Named moves (each a turn or a mirror), then the moves between two rows, first move first; the first pair answered
X:
[  7  -5  13  17   8   4  -4  -6   3  22   3 -18  10  -3   2  11  16  26
 -13   9 -14  -4]  ->  [ -1   4   0   2  15   3   8  15  -3  10   1  12 -12 -16 -26   5 -15  22
  15   2 -13  -9]
[ 42  -6  -4  -1 -26  -6  -7 -31  -7  41   8 -34  -9 -16   8   8   5 -18
 -39   2   0 -32]  ->  [ 32   9 -20 -22 -20  -7   9  -4 -17  25   6   5 -38 -32 -28   0 -34 -19
  -2  -5   2 -40]
[  0  -8 -12  10   6  -2   9  -3  -2  17   3  -3  -3 -12 -18  12  -3   0
   4  -1  -8 -18]  ->  [  1 -11  -9  12   6  -3   6  -8  -1  18   1  -9   1  -9 -10  13   3   3
  -3   1  -8 -15]
S:
[-12   0  -6   5  -1   0   4  12   5  -9  -4   9   0  14  -6   4  -7   4
   9   3   2  14]  ->  [-14  -1  -5   4   1   0   2  13   8 -10  -4   8   0  12  -3   2  -9   6
   9   0   1  12]
[-10 -11   3   1   1 -15  15  -4 -13  -1  -3 -10  -8  -2   5  -1  18   0
 -23  16  -3 -30]  ->  [-11  -9   7   2   3 -16  15  -5  -9  -6  -3 -11 -11  -3  10  -5  17   1
 -23  12  -4 -29]
[  3   0  -9  -1   1  -3   6   3  -6   7   4   9  -4 -18 -15   0 -10   1
   3   0  -2 -13]  ->  [ -2   3  -2  -1   6  -3   4   1  -1   0   4  12  -6 -19  -5  -5 -15   5
   0  -9  -2 -13]
[-8 -7  0  2 13 -4  5  5  5  4 -1 -4 -3  0 -8  3 -3  5 -1  0  0 -5]  ->  [ -8  -5   0   0  13  -2   5   6   6   4   0  -6  -5   1 -10   2   0   3
  -1  -1   0  -4]
A:
[ 7 -1 12  5 -5  8 -4 -1 10 -7  5  0  5 13 27 -7 18  5 -5  8  1  4]  ->  [ 4 -1  5  5 -2 11  3 16  7 -9  3 11  5 18 12 -3 14  4  9 13  4 11]
[ 10   3   2   4  -9 -18  14 -11  -5   5  -5   2  -1 -15  23  -3 -15 -12
  -4   0  -6 -17]  ->  [  5   1  -8   1  -6 -14  20   9  -8  -2  -6  21  -3 -10   6  -2 -18 -14
  14   6  -5  -8]
[ -9  -4  10  -5  13  -6 -20  17 -11 -17   3  19 -16   2   7 -16 -16 -18
   1 -24  13 -16]  ->  [ -3 -19  -8  11  11  -9 -13  23 -23  12   2   5   6   6 -26  16   6 -20
  -9   2  12 -15]
V:
[ -3 -21   2   5  -7  -7  -2  -1  -2  10   6 -12   1  -1  -2   7   4 -12
  -2   5  -2 -23]  ->  [ -9 -24   0  10  -4  -7   2   6  -1   4   5  -7   6   4  -8  12   8  -8
   5   8  -4 -16]
[-10  -6  -1   4  -4  -3   3  15   9  -8   1  21  -9   9   0 -13  -8   1
 -14   6   2  -8]  ->  [ -5  -5   2   1  -9  -6   1   7   8  -5   2  16 -10   3   5 -20 -10  -3
 -20   4   2 -14]
[ 17   4   6 -25 -22  -8  -6  15 -11   2 -17  13 -16   5   1 -32  -2 -39
  11   5   5   4]  ->  [-12   0  -2 -10   8  -8   6  32   1  -9 -18  30 -17   7 -25 -19 -16 -16
  29   0   0  13]
[-10   8   0   0   5  -3 -10 -31  15   4   7 -10   1  -3  18   1   1   7
  -2   5  17  15]  ->  [ -9   8  -5   3   1   1 -10 -21  14   1   6  -5   9  10  15   6  10   5
   2  13  17  25]
Then:
(2 to 4 moves a pair)
[  2   3   7  -1  11  -9  -3 -29  10  10  -2 -19  -6 -24  15  -9 -13   6
 -20 -16  -7 -23]  ->  [ -7  -2  -8  10   8  10   4  28   2 -12 -10  19  12  27 -11   1   9  -1
  19  14   1  23] | A then V then X then V
[ -3  -4  17   2  11  11  13  -6  24 -15  13  20   9  11  14 -21  -8  19
 -15  12  10  16]  ->  [ -5  -2  18   0  14   9  15  -9  24 -16  13  20   8   7  14 -21 -12  21
 -16   8   9  11] | V then V then V
[ 14   0   8  -9 -23   1 -14 -20  -2  13  -4 -16  -2  -3  27  -6   5 -19
 -29  -9   4 -11]  ->  [ 12   1   0 -12 -22  -3  -9 -23  -5  20  -3 -14  -8 -17  13  -2  -5 -19
 -25 -11   3 -22] | A then A then X then A
[ 11  -5  -7  12  -6  12   1  14  -4   1   5  10  21  24 -17  16  16  -5
   4  22   2  25]  ->  [-10   2  16  20  13   8  -5 -13  21 -18   6   1  15  16  22   3   5  18
 -11  -8  -2  20] | X then A then V then A
[-14  12   2  19  10   3 -15 -39  23   9   1 -22   8 -10  18   8   2  18
 -15 -15  -9  -6]  ->  [-13   4 -17  25  13  -1  -5 -27  13  24  -1 -20  17 -12 -16  26   6  15
 -10   2 -11  -7] | X then A then X
